arr = [[237, 228, 500, 372, 143, 263, 966, 587, 492, 884, 329], [598, 344, 866, 446, 557, 795, 960, 611, 151, 194, 537], [406, 812, 732, 274, 453, 261, 256, 661, 583, 154, 539], [538, 956, 795, 820, 349, 705, 244, 181, 675, 155, 374], [406, 167, 578, 786, 424, 554, 249, 962, 910, 454, 871], [964, 753, 285, 872, 952, 578, 306, 315, 574, 873, 538], [897, 459, 906, 803, 927, 487, 346, 868, 166, 606, 134], [813, 342, 503, 148, 374, 824, 812, 425, 137, 151, 370], [874, 830, 438, 888, 491, 187, 789, 537, 213, 175, 713], [651, 942, 873, 244, 309, 132, 408, 182, 423, 550, 291], [651, 174, 572, 635, 791, 661, 379, 491, 332, 879, 643], [188, 831, 204, 213, 888, 323, 838, 206, 228, 560, 434]]
Rows and columns are counted from 0.
(0, 0) -> 237
(10, 10) -> 643
(9, 1) -> 942
(0, 5) -> 263
(10, 9) -> 879
(2, 5) -> 261
(9, 5) -> 132
(9, 9) -> 550
(1, 8) -> 151
(9, 8) -> 423
(0, 7) -> 587
(8, 7) -> 537
(8, 0) -> 874
(1, 6) -> 960
(1, 2) -> 866
(3, 10) -> 374
(10, 8) -> 332
(6, 3) -> 803
(5, 4) -> 952
(11, 9) -> 560
(10, 6) -> 379
(2, 3) -> 274
(6, 2) -> 906
(5, 10) -> 538
(3, 5) -> 705
(1, 7) -> 611
(8, 6) -> 789
(10, 7) -> 491
(7, 7) -> 425
(2, 8) -> 583
(11, 8) -> 228
(6, 8) -> 166
(10, 4) -> 791

X =
[[3456 6008 3074 5132 2921 3226]
 [9388 8540 6975 3299 4894 6416]
 [5134 6711 3627 4324 4821 6807]
 [6651 5192 9394 8606 6233 3404]
 [3140 3364 7682 7084 4071 6585]]
X[0][0]	3456
X[1][5]	6416
X[0]	[3456, 6008, 3074, 5132, 2921, 3226]
X[2]	[5134, 6711, 3627, 4324, 4821, 6807]
X[4][5]	6585
X[0][4]	2921
X[0][5]	3226
X[0][2]	3074
X[1][0]	9388
X[1]	[9388, 8540, 6975, 3299, 4894, 6416]
X[4][1]	3364
X[0][3]	5132
X[:, 1]	[6008, 8540, 6711, 5192, 3364]

m =
[[  5   8   5   8   6  -5   4   6   6   8]
 [  5   8  20  14   4 -11   5   4  18  32]
 [  9   8   3   6   4  -6   5   4   8   5]
 [  5  14  13   7  10  -6   5   4   8   8]
 [  8   5  21   5   4  -5   5  65   5  10]
 [  5   7   9   7   4  -5   5   4   6  27]
 [  5  26   7   7   4  -7   5   4  11  10]
 [  3  30   7   7   5  -6   4   4   8   8]
 [  5   8   9  23   4  -6   5   4   8   7]
 [  3  17   9   7   4  -6   3   9   8   6]
 [  6   6  23   4   4  -6  31   4   7   8]
 [ 34   8   7   8   4  -6   5   3   8   7]
 [  5   6  21   7   4  -4   5  12   3  11]]
m[0,0]	5
m[11,6]	5
m[2,8]	8
m[4,8]	5
m[0,5]	-5
m[4,6]	5
m[12,2]	21
m[8]	[5, 8, 9, 23, 4, -6, 5, 4, 8, 7]
m[10,3]	4
m[9,3]	7
m[8,6]	5
m[4,7]	65
m[7,5]	-6
m[7,0]	3
m[5]	[5, 7, 9, 7, 4, -5, 5, 4, 6, 27]
m[9,2]	9
m[:, 3]	[8, 14, 6, 7, 5, 7, 7, 7, 23, 7, 4, 8, 7]
m[12,3]	7
m[2,7]	4
m[1,3]	14
m[0]	[5, 8, 5, 8, 6, -5, 4, 6, 6, 8]
m[0,9]	8
m[:, 2]	[5, 20, 3, 13, 21, 9, 7, 7, 9, 9, 23, 7, 21]
m[:, 0]	[5, 5, 9, 5, 8, 5, 5, 3, 5, 3, 6, 34, 5]
m[10,4]	4
m[2,4]	4
m[4,9]	10
m[2,0]	9
m[3,4]	10
m[0,1]	8
m[12,5]	-4
m[12,7]	12
m[8,4]	4
m[5,4]	4

a =
[[-58 -70  50  23  -7 -53 -32  51 -71 -18 -32 -18 -57  52  38 -70]
 [-56 -20 -21 -71  71  66  10  28 -42  54  43  72 -36  72  10  11]
 [ 44 -75 -74 -48 -37  55  41 -23 -59  27 -44  47  52   1   5  52]
 [-18 -31 -56 -41 -52  -4 -66 -60 -70  55  30  49  37 -63  32 -27]]
a[0, 0]: -58
a[3]: [-18, -31, -56, -41, -52, -4, -66, -60, -70, 55, 30, 49, 37, -63, 32, -27]
a[2, 6]: 41
a[:, 8]: [-71, -42, -59, -70]
a[:, 9]: [-18, 54, 27, 55]
a[:, 1]: [-70, -20, -75, -31]
a[0, 3]: 23
a[2, 3]: -48
a[2, 7]: -23
a[0, 2]: 50
a[3, 7]: -60
a[0]: [-58, -70, 50, 23, -7, -53, -32, 51, -71, -18, -32, -18, -57, 52, 38, -70]
a[2, 12]: 52
a[0, 4]: -7
a[:, 13]: [52, 72, 1, -63]
a[1, 12]: -36
a[3, 9]: 55
a[2, 5]: 55
a[2]: [44, -75, -74, -48, -37, 55, 41, -23, -59, 27, -44, 47, 52, 1, 5, 52]
a[1, 1]: -20
a[0, 5]: -53
a[1, 15]: 11
a[2, 0]: 44
a[3, 10]: 30
a[3, 13]: -63
a[0, 6]: -32

data = [ 0.3 -0.6  1.2 -1.6 -1.0 -1.4 -0.5 -1.4 -0.3 -2.2 -2.0 -0.2 -0.9]
data[0]	0.3
data[-6]	-1.4
data[-9]	-1.0
data[-1]	-0.9
data[2]	1.2
data[1]	-0.6
data[-5]	-0.3
